One vector is turned by the same rotation once a tick. Each row is the vector after some number of ticks, and that number follows the row.
The counts run from 0 to 256.
21 11 5 0 -71 28 -28 -20 -4 -11 -1 24 19 23 -20 -35 -15 4 6 12 -9 -18 39
 -41 34 -24 -44 -35 21 25 -33 9 -39 -18 15 -29 -19 -13 -15 -52 -18 17 -4
 -43 -25 -39 -22 14 22 37 73 32 14 -27 12 51 9
44
-24 60 3 -11 -10 20 -34 -2 -3 13 13 16 -4 6 -14 -28 -20 -21 1 24 -49 -22
 37 -39 -14 -1 -43 0 33 18 -19 -4 -31 -29 28 -17 -53 -25 3 -24 -5 30 -28
 -7 -43 -6 8 3 53 52 81 21 35 -11 12 36 25
223
-5 -18 -45 27 -6 13 -18 -5 -55 -1 39 21 -7 58 -26 -35 -77 2 -19 28 -14
 -45 24 -31 27 -1 -12 34 59 4 -6 27 -18 -13 22 9 7 26 -32 -30 -31 29 17
 -24 39 -30 20 34 26 8 38 29 1 2 -9 13 -32
33
-4 57 12 -5 21 -8 -12 18 -6 3 31 8 31 39 -37 -39 -4 -10 25 60 -47 -23 9
 -53 -17 -18 -20 28 6 12 -11 -15 -33 -37 69 21 -59 -3 10 -53 -25 0 16
 -12 -22 0 0 24 31 23 40 -4 49 14 -11 8 7
94
10 67 -14 -18 -9 19 -34 -12 -12 -33 36 -16 7 30 -17 -30 -11 12 -2 17 -32
 -39 52 -37 -6 0 -1 -11 26 40 -20 -22 -40 -48 25 30 -4 -6 -11 -59 -39 16
 -7 -41 -31 -25 -32 7 53 37 36 8 16 8 21 39 -2
20
16 -18 -29 59 -25 27 -30 -35 -17 -27 24 -2 -14 12 -40 -63 -20 -49 16 39
 -21 -42 80 -40 -15 -13 -19 12 13 15 -5 2 -11 -13 43 6 13 6 -29 8 -16 5
 -25 -44 5 -26 21 22 36 13 33 41 31 11 -6 27 -5
0
16 -13 -2 15 -45 8 -22 -2 -2 5 19 25 28 12 -38 -33 -5 -15 43 50 -30 -20
 30 -44 24 -34 -50 8 -5 -4 -28 16 -22 1 59 -33 -26 -18 -9 -41 1 -14 -6
 -28 -22 -42 20 20 2 34 91 17 27 -8 -25 28 7
71
-25 67 -65 -5 5 20 -9 -25 -34 -7 26 -18 -46 47 -21 -30 -32 -10 -13 39
 -25 -52 29 -30 -21 28 18 -20 45 -3 -11 -35 -21 -10 20 30 18 16 -23 -11
 -23 13 -33 -30 -5 -24 -4 1 32 31 32 44 3 -11 48 14 -5
154
26 -4 -8 9 -32 2 -18 10 -9 3 30 22 44 25 -37 -30 -7 -1 40 52 -27 -20 21
 -42 28 -40 -41 16 -7 -2 -25 17 -24 -5 64 -15 -27 -9 -7 -63 -10 -20 18
 -32 -17 -45 10 27 -5 32 81 4 20 2 -30 24 -5
69
3 -4 -39 50 8 18 13 -35 -42 5 12 1 -10 68 -49 -75 -33 -24 -16 50 -5 -38
 25 -40 8 -12 -16 23 33 -7 -4 5 -14 -9 47 22 -22 31 -6 16 -30 24 23 -32
 54 -6 18 39 21 -22 1 35 25 2 3 1 -5
134
15 56 -59 -39 -16 26 10 -26 -42 9 19 7 5 52 -6 -23 -12 36 -38 18 -2 -25
 0 -14 26 -18 -17 -25 45 -5 -34 0 -24 -1 20 18 -25 0 0 -52 -35 23 19 -46
 1 -47 -23 7 2 38 58 21 -18 -11 35 36 0
187
-2 34 2 -15 -5 6 -37 11 -32 -18 49 19 16 18 -9 -35 -27 -5 -2 25 -46 -28
 50 -42 -10 -13 -11 38 26 30 -14 9 -34 -51 32 16 -17 -9 1 -61 -26 13 -2
 -24 -35 -29 -2 4 58 38 55 7 30 14 -13 39 -9
196
-8 22 -59 27 28 25 7 -39 -39 20 33 -26 -30 43 -44 -64 -5 -38 -6 62 -28
 -39 44 -29 -14 -2 -13 32 19 -29 -15 -12 1 3 66 21 -8 11 10 31 -8 5 -6
 -34 31 -21 33 12 21 -3 31 22 13 5 10 1 1
130
22 59 -21 8 -26 23 22 -36 4 16 -20 -8 16 51 -44 -48 24 0 4 49 0 -20 -8
 -36 13 -25 -40 -55 3 -4 -25 -25 -25 11 50 3 -60 -4 5 -21 -26 5 15 -44
 -2 -11 -23 27 -14 17 42 32 20 -20 40 17 34
115
-17 5 -50 15 -46 22 -15 -20 -39 -7 5 32 -40 39 -16 -28 -69 -9 -18 19 -4
 -43 21 -32 6 9 -9 -20 57 2 -6 4 -23 4 -4 -10 13 18 -41 -20 -18 27 -27
 -26 1 -30 9 13 24 36 53 67 6 -24 32 29 -7
180
-2 72 12 11 -13 17 -11 -24 7 -6 -8 -9 0 34 -35 -55 13 -25 10 45 -28 -23
 32 -52 -25 -4 -25 -27 7 23 -13 -34 -39 -36 40 14 -49 -7 7 -17 -28 17
 -12 -26 -25 11 -21 8 42 20 30 28 53 -10 36 22 34
120
-14 67 -82 -16 14 24 1 -33 -45 2 35 -24 -40 54 -19 -35 -20 2 -25 40 -20
 -49 26 -18 -9 18 15 -9 42 -15 -21 -29 -13 -5 30 34 15 14 -7 -7 -26 12
 -14 -41 9 -33 -2 -3 20 24 35 30 -10 -4 44 11 -7
156
17 31 -33 -7 -32 7 1 11 -12 5 8 35 33 43 -27 -8 -36 30 5 32 -6 -28 -27
 -27 28 -24 -35 -33 33 5 -21 3 -25 12 29 -8 -47 -1 -32 -73 -33 12 23 -29
 -10 -27 -13 40 -19 53 70 31 1 -7 12 25 7
214
21 37 -32 -16 -33 8 -2 4 -6 5 10 32 34 39 -28 -5 -22 28 3 33 -6 -24 -22
 -27 28 -28 -40 -37 24 5 -24 1 -23 11 35 -10 -47 -9 -26 -73 -27 8 21 -35
 -19 -29 -17 35 -16 54 78 22 5 -7 16 28 9
215
22 24 -10 31 -61 31 -13 -45 2 -24 -9 -6 -14 18 -32 -57 8 -30 18 37 -10
 -33 57 -46 -7 -11 -22 -47 -1 18 -21 -23 -28 -10 26 -7 2 -3 -20 -11 -18
 4 -35 -51 -22 -26 -18 3 27 24 39 48 28 -22 36 37 19
147
11 39 3 -23 -17 17 -26 -16 -33 -8 28 20 20 27 -5 -46 -5 2 -25 10 -29 -16
 45 -37 7 -28 -29 19 31 33 -28 11 -43 -55 25 17 -40 -10 20 -55 -30 35 13
 -38 -21 -30 -17 -2 55 28 55 5 24 4 1 52 4
193
19 49 -21 -37 -21 28 -4 -32 -37 7 19 9 17 39 -5 -42 8 21 -40 8 -11 -16
 27 -20 26 -34 -30 -8 35 13 -38 8 -31 -29 21 14 -43 -12 24 -50 -31 33 23
 -48 -10 -42 -28 -6 26 27 61 10 0 -6 21 47 11
190
10 30 -16 28 -35 19 -18 -9 24 11 0 -2 12 11 -50 -29 4 -19 51 55 -30 -29
 21 -40 5 -11 -50 -34 -9 -6 -22 -16 -14 17 61 -32 -29 -21 -25 -22 3 -16
 -20 -28 -27 -18 12 27 -7 44 80 29 26 -17 5 16 27
247
-5 61 17 -8 11 0 -2 2 -13 19 10 13 29 53 -30 -48 -3 -1 -6 42 -33 -12 -1
 -48 2 -20 -37 17 25 16 -17 -5 -41 -43 51 16 -83 -3 30 -41 -32 28 30 -12
 -7 8 -11 19 35 14 40 7 45 3 4 16 22
91
24 47 -19 -20 -38 20 -5 -5 4 10 4 20 32 25 -22 -17 2 21 5 30 -17 -18 -3
 -27 20 -29 -50 -37 16 6 -32 -2 -25 8 34 -16 -53 -21 -9 -62 -16 5 11 -38
 -31 -31 -16 21 -11 56 88 17 5 -7 17 41 20
217
30 4 -2 4 -67 28 -20 -25 -8 -12 -2 19 24 28 -22 -34 -10 11 8 16 -5 -16
 33 -38 42 -31 -46 -34 18 22 -35 15 -36 -10 18 -27 -18 -11 -12 -55 -18
 13 4 -47 -15 -47 -19 14 13 35 75 29 8 -25 10 49 10
43
-5 61 16 -5 16 -5 -11 16 -9 5 26 10 31 44 -37 -42 -7 -7 14 52 -42 -21 4
 -53 -12 -16 -27 26 11 18 -11 -9 -39 -44 62 20 -70 -1 17 -49 -31 9 22
 -10 -17 3 -4 24 38 21 41 -1 48 11 -6 12 11
93
-10 62 -20 -25 5 20 15 -24 -23 46 -2 8 9 57 -28 -44 -1 10 -30 38 -16 -10
 -14 -30 22 -19 -50 -9 38 -16 -31 -2 -24 -7 43 0 -85 -5 38 -17 -16 35 27
 -21 13 -8 -2 13 9 16 63 15 14 -20 25 18 30
87
-26 35 -50 -31 14 24 -10 -18 -53 44 33 5 -19 47 -10 -36 -29 7 -38 26 -31
 -22 25 -19 24 -2 -32 33 55 -26 -33 17 -17 -11 31 -8 -33 -7 30 -7 -3 35
 5 -18 16 -36 26 -4 30 21 80 9 -7 -12 4 21 1
57
38 10 -31 37 -28 3 10 -14 -12 -28 10 1 26 60 -52 -49 -12 4 25 60 4 -42 5
 -43 11 -24 -7 -26 1 12 -11 -17 -25 3 51 28 -7 27 -37 -49 -49 -13 28 -50
 14 -22 -20 51 -15 8 9 29 20 4 13 4 -10
140
10 13 -10 -1 -2 -11 -12 24 -29 2 40 27 44 56 -32 -26 -36 22 11 45 -24
 -24 -6 -43 29 -28 -25 35 25 7 -15 19 -32 -23 54 13 -38 9 -4 -74 -32 5
 44 -16 6 -28 2 38 11 19 52 -3 18 8 -26 9 -17
65
-46 65 -28 17 6 19 -11 -11 -2 29 -8 -1 -36 41 -37 -31 -45 -19 0 42 -32
 -35 3 -39 -13 31 -30 -23 46 -9 -6 -28 -23 -2 32 -18 -40 2 -18 11 -7 35
 -30 -2 -1 17 18 21 28 28 53 46 27 -24 36 0 22
254
-31 61 0 -13 0 14 -36 5 -9 14 22 15 -8 8 -17 -26 -28 -19 0 27 -56 -23 34
 -41 -19 9 -39 7 37 14 -14 -6 -29 -31 31 -13 -46 -23 4 -24 -5 32 -28 -3
 -42 1 12 1 54 52 78 21 33 -3 9 29 22
224
